One turn moves each row of this set onto another row. After a few examples, where does it send each row asked below?
mevop: [-0.35 -1.02  0.74 -4.43 -0.65 -0.37  0.80 -0.90 -2.43 -2.27  0.24 -1.45
 -0.25 -1.95  1.35 -0.27  0.75 -0.26 -1.04  2.08  2.91  1.24  0.92 -0.27
  0.35 -0.62 -1.61  0.66  1.80  0.08 -3.30 -0.76]
Zezu: [-1.31  1.91 -0.45  2.45  1.44 -0.26  0.70 -1.78 -0.37  0.82 -0.12  3.54
 -0.89  1.97  0.99  1.03  2.91  3.21  0.60 -1.01  1.87  0.79 -0.45  1.51
 -0.62  0.20 -1.62  0.25 -0.85  0.35  1.96 -0.56]
susi: [-0.19  0.15  2.11 -3.05 -0.90  2.54  3.30 -3.04 -1.95 -1.93 -0.01  0.44
 -0.20  0.60 -0.03 -0.02  2.97  1.47  1.76  1.06 -0.62 -2.07 -1.39 -1.61
 -0.68  2.50 -1.11 -0.84  1.91  1.70 -0.84  0.80]
Dut: [-0.28  0.89  0.23 -1.65 -1.02  4.31  0.40 -1.50  0.23 -0.27 -2.51 -0.89
  0.11 -0.32  1.69  0.04  1.47  1.36 -0.38  0.12  3.37 -0.64  2.75 -2.43
 -0.26  0.42 -2.72 -0.73 -3.12  0.40 -1.77  1.36]
gepug: [ 0.45  0.17  2.04  0.29 -4.01  2.81 -0.98  0.52 -0.61 -2.11  1.40 -1.30
 -1.51  0.07  1.34 -0.97  0.36  0.21  0.60  0.17 -1.02  0.86 -0.07  2.22
  0.34  1.35 -0.40 -2.48  0.77 -0.93  1.03 -0.26]
zuram: [-2.20 -2.28  0.91  2.34  1.88  0.39  1.55  2.05  1.14 -1.34 -0.27 -0.69
  2.09  1.42 -0.57  1.86  0.89 -2.46 -0.19  2.01 -0.36  1.26  0.39 -0.87
 -0.56 -0.88  0.70 -1.29  1.14 -0.48  0.29 -0.39]
Vikas: [-2.28  0.75  0.15 -0.39 -2.40  0.71  2.73 -4.79  1.26 -2.53 -1.36 -1.13
  0.43 -1.65 -1.95 -0.11 -0.10 -0.63  0.83  0.42  1.27  0.80  0.07 -1.38
 -1.63 -0.46 -1.69 -1.52 -0.52  2.59  0.52  3.39]
Gafu: [-0.83  2.14 -0.54  2.84  1.51 -0.61  0.30 -1.52 -0.05  0.66  0.37  3.00
 -1.12  2.14  0.81  1.03  3.15  2.85  0.74 -0.91  1.68 -0.19 -1.09  1.12
 -0.75  0.93 -1.87  0.26 -1.11  0.17  1.85 -1.04]
mosu: [-0.87 -0.50  0.11 -1.27 -1.04 -0.67 -2.00 -2.27 -0.09  0.57 -0.56 -1.53
 -0.69 -2.65  0.93 -1.00  3.00  1.24  1.80  3.83  0.83  2.58 -0.33 -0.50
  0.65 -0.54  1.78 -1.38 -0.98  1.05 -3.45  0.82]
nibis: [-0.11  0.72  1.36  2.49  2.60  0.89  0.75 -3.83  2.12  0.93  1.40 -1.29
 -1.15  0.60  0.94 -2.18  1.05 -0.57  0.60 -0.61 -1.76  3.20 -1.04 -1.72
 -1.43  1.70 -1.48 -0.96  2.64 -0.83 -0.95 -0.65]
kemo: [ 2.59  0.44 -1.25  0.44 -3.74  2.99  1.46 -3.38 -0.68 -0.51  0.20 -1.28
  0.03 -1.72  1.46 -0.65 -0.32  0.95  0.96 -0.34  2.71 -1.35 -0.81 -0.47
 -0.29 -1.58 -1.48 -1.98  0.73 -0.25  0.83  0.92]
Pavub: [-1.46  0.10 -0.16 -0.39  2.91  2.07 -0.44  1.99  0.32 -0.32 -1.18 -0.46
  0.93 -0.30  0.06 -0.54 -1.96  1.09  0.56 -0.66  1.10 -0.87 -0.92 -0.63
 -1.50  3.20 -1.13  3.14  0.83  1.79  1.54 -2.14]
tez: [-3.40  2.21 -0.28 -1.23  0.14  2.85  2.14 -0.67 -1.12  0.60  0.06  0.97
  1.24  0.01 -0.69 -1.10  0.10 -0.53  3.12  1.76  2.84  0.20  0.53 -1.36
  0.14  2.07 -1.42 -1.09  1.63  0.35 -4.53  1.62]
gufa: [-1.83 -2.00  1.02  1.70  2.04 -0.01  1.69  1.44  0.93 -1.91 -1.00 -0.82
  2.47  1.73 -0.69  1.64  1.16 -2.54  0.16  1.83 -0.53  1.21  0.54 -1.22
 -0.36 -0.64  0.93 -1.65  1.05 -0.56  0.31 -0.79]
geka: [-0.11  1.37  1.60  2.29  1.79  1.27  0.75 -3.55  1.70  0.54  1.08 -1.41
 -1.07 -0.02  1.05 -2.57  1.01 -0.85  0.58 -0.46 -1.44  3.37 -1.89 -1.66
 -1.40  2.20 -0.91 -1.08  2.22 -1.33 -0.94 -0.91]
pur: [-0.99  0.30 -1.80  1.39  0.35  1.71  0.60 -4.04 -1.45 -2.38  0.83 -0.77
 -0.59 -2.14 -1.54 -0.42 -0.57  1.88 -0.46  0.30 -1.76  0.00  1.53  2.62
  1.80 -1.85  2.09  1.09 -0.01  0.92 -0.69  0.29]
gar: [-0.23  0.70 -2.13 -2.72 -0.42 -1.88  0.47 -4.94 -1.54 -1.18  0.49  0.71
 -0.30 -1.01  0.18  0.86  0.95  1.66  1.21  1.40  1.86  1.76  0.00 -0.56
 -0.18  0.06 -2.43  1.27  1.43  2.82 -4.03 -0.27]
guno: [-0.95 -0.10 -0.27 -0.90  2.78  2.18 -0.41  1.90  0.04  0.17 -1.92 -0.80
  0.66  0.19 -0.28 -0.42 -1.77  0.66  1.35 -0.42  1.02 -1.32 -0.55 -0.51
 -1.45  3.39 -0.67  3.01  0.92  1.73  1.26 -2.10]
Fuzed: [-2.11 -2.25  0.75  1.80  1.80 -0.24  1.94  1.42  1.04 -1.64 -0.77 -0.62
  2.14  1.91 -0.64  1.98  0.79 -2.65 -0.82  2.09 -0.05  0.67  0.62 -1.34
 -0.40 -0.94  0.17 -1.82  0.64 -0.60  0.30 -1.05]
fetud: [-2.17  2.91 -2.66 -0.19  0.34 -0.15 -3.01 -0.88  0.89  0.41 -0.32  0.14
 -1.17  1.68 -0.92  1.96 -0.69 -0.63  1.53  0.53 -1.30 -0.71 -0.80 -1.53
 -0.92  2.22  1.29 -0.35 -1.44  1.95 -2.50  2.12]
luvi: [-0.60  1.01 -2.61 -0.72  0.18  0.48 -0.59 -1.72 -0.50 -0.09  1.62 -1.72
  1.68 -0.47 -0.84 -1.91  1.21 -0.39 -3.50 -0.49  0.15 -2.25  0.20  0.68
  0.64 -0.28  0.34 -0.78 -2.88 -0.55 -3.11 -2.03]
Nuku: [ 1.21  0.25  0.54 -1.84 -1.98 -1.75 -0.13  0.28  0.22  0.20 -1.91 -0.47
  2.39  1.17  1.78 -2.01 -1.51  3.58  0.85  0.69  1.32  1.49 -1.04 -1.32
  0.37 -1.16 -0.68 -2.08 -1.75 -0.50  0.08  0.17]
sul: [-0.05 -0.88 -1.17 -1.32 -1.60 -1.47 -0.88 -0.50 -2.43 -1.43 -0.35 -1.85
 -1.46 -3.39 -0.94  0.49  0.90  2.82  1.46  2.33  2.21 -0.46 -1.28  0.26
 -0.73  1.37 -0.31 -2.25 -1.29  2.56 -1.58 -0.93]
ped: [-2.00 -0.92  0.13 -0.30 -0.72 -1.62  0.88 -3.47 -0.93 -3.34  0.19  0.97
  0.92  0.18 -2.95 -0.84 -1.09 -1.16 -1.90 -2.60  0.72 -1.48 -0.64 -0.53
 -0.76  1.15 -0.26 -1.53  2.00  2.77  0.02 -0.83]
bamub: [ 0.23  1.41  1.32  2.16  2.33  0.86  0.76 -3.79  1.57  0.44  0.96 -1.16
 -0.75  0.63  0.68 -2.51  1.13 -0.55  1.05 -0.60 -1.70  3.70 -1.50 -1.24
 -1.68  1.84 -1.28 -1.43  2.51 -1.23 -0.89 -0.42]
rokid: [-2.93  1.96 -0.45  0.36 -1.91  0.93  0.16 -1.92 -0.81 -2.39  0.74 -1.50
 -0.73 -0.69 -1.07 -1.82  0.26 -1.92 -1.00 -0.75 -0.60  1.97  1.35  1.84
  0.24  0.88  0.24  2.54 -3.34  0.91 -3.10 -0.50]
fab: [ 0.13  2.20 -1.33 -1.23 -0.64  1.19  0.75 -2.20  0.11 -0.20 -0.71 -0.55
  1.52 -1.35 -0.47  0.98 -0.79 -1.11  0.44  0.43  2.19  0.03 -0.36 -4.81
  0.10 -0.56  2.47  1.33 -2.44  0.42 -1.37  2.65]
tep: [-1.01  2.23 -0.64  2.33  1.73 -0.41  0.58 -1.52 -0.60  1.05 -0.16  3.01
 -0.93  2.01  0.88  0.64  3.01  2.94  1.20 -1.42  1.99  0.08 -0.59  1.68
 -0.69  0.61 -1.70 -0.17 -0.68  0.26  1.78 -0.73]
vove: [-0.46 -0.15 -2.68 -1.40  0.67  2.23 -0.18 -2.60  0.06 -2.35  0.24 -3.06
 -1.82  1.11  0.85 -0.30 -0.21  1.19 -1.12  0.51 -2.36 -1.74  0.42  2.78
 -1.11 -1.19 -2.09 -0.45 -1.63  1.38 -2.29  0.31]
bubov: [-0.91  0.25  0.45 -1.23  2.67  3.17 -1.85 -2.37  0.49 -0.33 -0.09  1.93
  0.42  1.97  1.91 -1.53 -0.09  2.37 -0.74 -0.70  1.47  1.02  3.06 -0.72
  2.51 -0.94 -0.21 -0.54  0.31 -0.53 -2.83  0.45]
zum: [-1.08 -0.18 -0.71 -0.64  2.87  2.65 -0.23  1.63  0.43  0.39 -1.13 -0.93
  0.39 -0.15 -0.04 -0.18 -2.30  1.12  1.30 -0.31  0.83 -1.29 -1.12 -0.53
 -1.52  3.25 -0.67  2.85  0.87  2.17  1.38 -2.04]
Kem: [ 0.04 -0.65  0.29  1.63 -2.07 -2.97  0.46 -2.41 -1.75  1.56 -4.16 -0.66
 -1.63 -0.01  0.02  0.61 -1.26  0.78  1.22 -0.75  0.62  0.49  0.67 -2.33
 -0.46 -0.73  1.47 -0.63  0.67  1.18 -1.32  1.21]

gepug turns into ped
Nuku turns into susi
geka turns into Fuzed
Now find these:
kemo turns into Vikas
vove turns into pur
tep turns into bamub
gar turns into mosu
zuram turns into Pavub

